Look-ups in named tables: a row name and a column name give one cell, copied from the table.

Table baguk
	dizovat	buletot	zosega	tisi
nal	190	191	71	85
voru	86	81	185	175
fodo	50	41	222	204
gub	178	183	82	92
luzevam	194	203	62	73
zetir	176	184	83	90
ket	86	80	185	175
gido	55	40	221	207
refaf	181	182	82	93
mer	102	101	167	159
kavor	124	119	147	147
lozaru	190	191	71	85

What is the dizovat of gido in baguk? 55
What is the dizovat of gub in baguk? 178
What is the buletot of ket in baguk? 80
What is the dizovat of mer in baguk? 102
What is the tisi of mer in baguk? 159
What is the buletot of lozaru in baguk? 191
What is the tisi of lozaru in baguk? 85
What is the tisi of luzevam in baguk? 73
What is the buletot of mer in baguk? 101
What is the buletot of zetir in baguk? 184
What is the tisi of ket in baguk? 175
What is the tisi of nal in baguk? 85
What is the zosega of lozaru in baguk? 71
What is the buletot of kavor in baguk? 119
What is the dizovat of voru in baguk? 86

Table rakoli
	nemu	gizol	tev	kaduv
bomu	21	20	34	24
muvomok	81	51	61	42
vuz	44	40	43	31
bife	0	10	19	21
zokape	20	21	33	23
konabev	1	56	20	20
gume	15	23	29	20
met	3	38	24	17
sila	78	7	59	34
megitu	64	2	50	33

What is the kaduv of met in rakoli? 17
What is the gizol of gume in rakoli? 23
What is the tev of bife in rakoli? 19
What is the gizol of vuz in rakoli? 40
What is the gizol of sila in rakoli? 7
What is the tev of vuz in rakoli? 43
What is the kaduv of bomu in rakoli? 24
What is the kaduv of gume in rakoli? 20
What is the gizol of met in rakoli? 38
What is the tev of sila in rakoli? 59
What is the tev of bomu in rakoli? 34
Which row has the largest tev? muvomok

Table medamed
,kasu,vef,kiliv
vidogi,-56.63,-48.99,-52.03
zalu,55.34,46.18,49.51
vakabi,40.90,33.90,36.59
tanum,56.50,47.16,50.62
der,50.43,41.91,45.41
piz,57.56,48.07,51.79

kiliv of vakabi is 36.59
kiliv of der is 45.41
kiliv of piz is 51.79
vef of vakabi is 33.90
kasu of piz is 57.56
vef of tanum is 47.16
kiliv of vidogi is -52.03
kasu of vakabi is 40.90
vef of vidogi is -48.99
kasu of tanum is 56.50
vef of zalu is 46.18
vef of der is 41.91
kasu of vidogi is -56.63
kiliv of zalu is 49.51
vef of piz is 48.07
kiliv of tanum is 50.62
kasu of der is 50.43
kasu of zalu is 55.34
Row with the largest kiliv: piz

tupeta:
         fiva  memir   fak  sugo  riziz  nelok
kep      4539   3418  9215  6523   3434   7067
teb      4481   3479  9109  6569   3474   7075
zopu     6176   7175  1560  4093   7180   3588
rozefeg  6106   7137  1577  4122   7132   3611
lud      4491   3440  9187  6569   3441   7093
tasiroz  4447   3377  9213  6552   3379   7085
bog      4446   3406  9248  6611   3401   7136
pudumov  6205   7320  1308  4059   7315   3507
vusi     4508   3524  9035  6545   3520   7042

What is the fiva of vusi in tupeta? 4508
What is the riziz of vusi in tupeta? 3520
What is the memir of kep in tupeta? 3418
What is the nelok of kep in tupeta? 7067
What is the fiva of kep in tupeta? 4539
What is the fak of bog in tupeta? 9248
What is the sugo of rozefeg in tupeta? 4122
What is the riziz of pudumov in tupeta? 7315
What is the sugo of bog in tupeta? 6611
What is the memir of lud in tupeta? 3440

manop
cols = baturud, sugog, nev, dinof, taba
tir: [76000, 73018, 76574, 73210, 74881]
kipe: [30477, 25446, 24601, 29891, 30949]
pup: [32059, 26252, 26328, 26942, 25647]
pimab: [26518, 25235, 27039, 28161, 26484]

dinof of pimab = 28161
baturud of pimab = 26518
taba of tir = 74881
nev of tir = 76574
sugog of kipe = 25446
nev of pimab = 27039
baturud of tir = 76000
taba of pup = 25647
baturud of pup = 32059
taba of kipe = 30949
nev of pup = 26328
sugog of pup = 26252
baturud of kipe = 30477

tetino:
columns: mutu, gek, dad, vol
sir: [124, 144, 95, 81]
zan: [135, 122, 85, 115]
rafopi: [119, 111, 141, 127]
busofup: [103, 114, 124, 154]
kamigu: [142, 137, 128, 118]
sadubuv: [147, 41, 113, 175]
dube: [150, 143, 197, 138]
fegozum: [89, 191, 144, 131]
papuvo: [112, 185, 170, 127]
fuvog: [139, 154, 141, 132]
vapilor: [122, 125, 200, 108]
pud: [167, 85, 165, 139]
nali: [107, 123, 124, 153]
zegid: [138, 215, 99, 127]

dube, vol -> 138
pud, vol -> 139
dube, dad -> 197
pud, gek -> 85
busofup, vol -> 154
kamigu, gek -> 137
dube, mutu -> 150
sir, mutu -> 124
zan, gek -> 122
papuvo, vol -> 127
kamigu, dad -> 128
fuvog, mutu -> 139
rafopi, dad -> 141
rafopi, mutu -> 119
fegozum, gek -> 191
fuvog, vol -> 132
papuvo, gek -> 185
vapilor, gek -> 125

ditu.tsv
	moz	befasu	rus	nutu	dip	zuvap	birome
vit	38	19	211	183	190	179	191
lidem	213	193	30	33	19	28	36
zifato	201	193	34	22	20	36	21
deniluv	24	27	197	186	207	179	192

moz of deniluv: 24
dip of vit: 190
rus of deniluv: 197
moz of lidem: 213
rus of vit: 211
nutu of zifato: 22
moz of zifato: 201
rus of lidem: 30
birome of vit: 191
nutu of vit: 183
befasu of lidem: 193
rus of zifato: 34
birome of zifato: 21

sis =
,tima,zefa,git
fevo,14,17,77
dubav,15,17,77
dar,40,41,49
vokeki,85,80,4
zem,76,72,13
med,19,21,72
sigebik,23,25,68

What is the zefa of med in sis?
21
What is the tima of dar in sis?
40
What is the tima of zem in sis?
76
What is the git of vokeki in sis?
4
What is the git of sigebik in sis?
68
What is the zefa of zem in sis?
72
What is the tima of med in sis?
19
What is the zefa of dar in sis?
41
What is the zefa of fevo in sis?
17

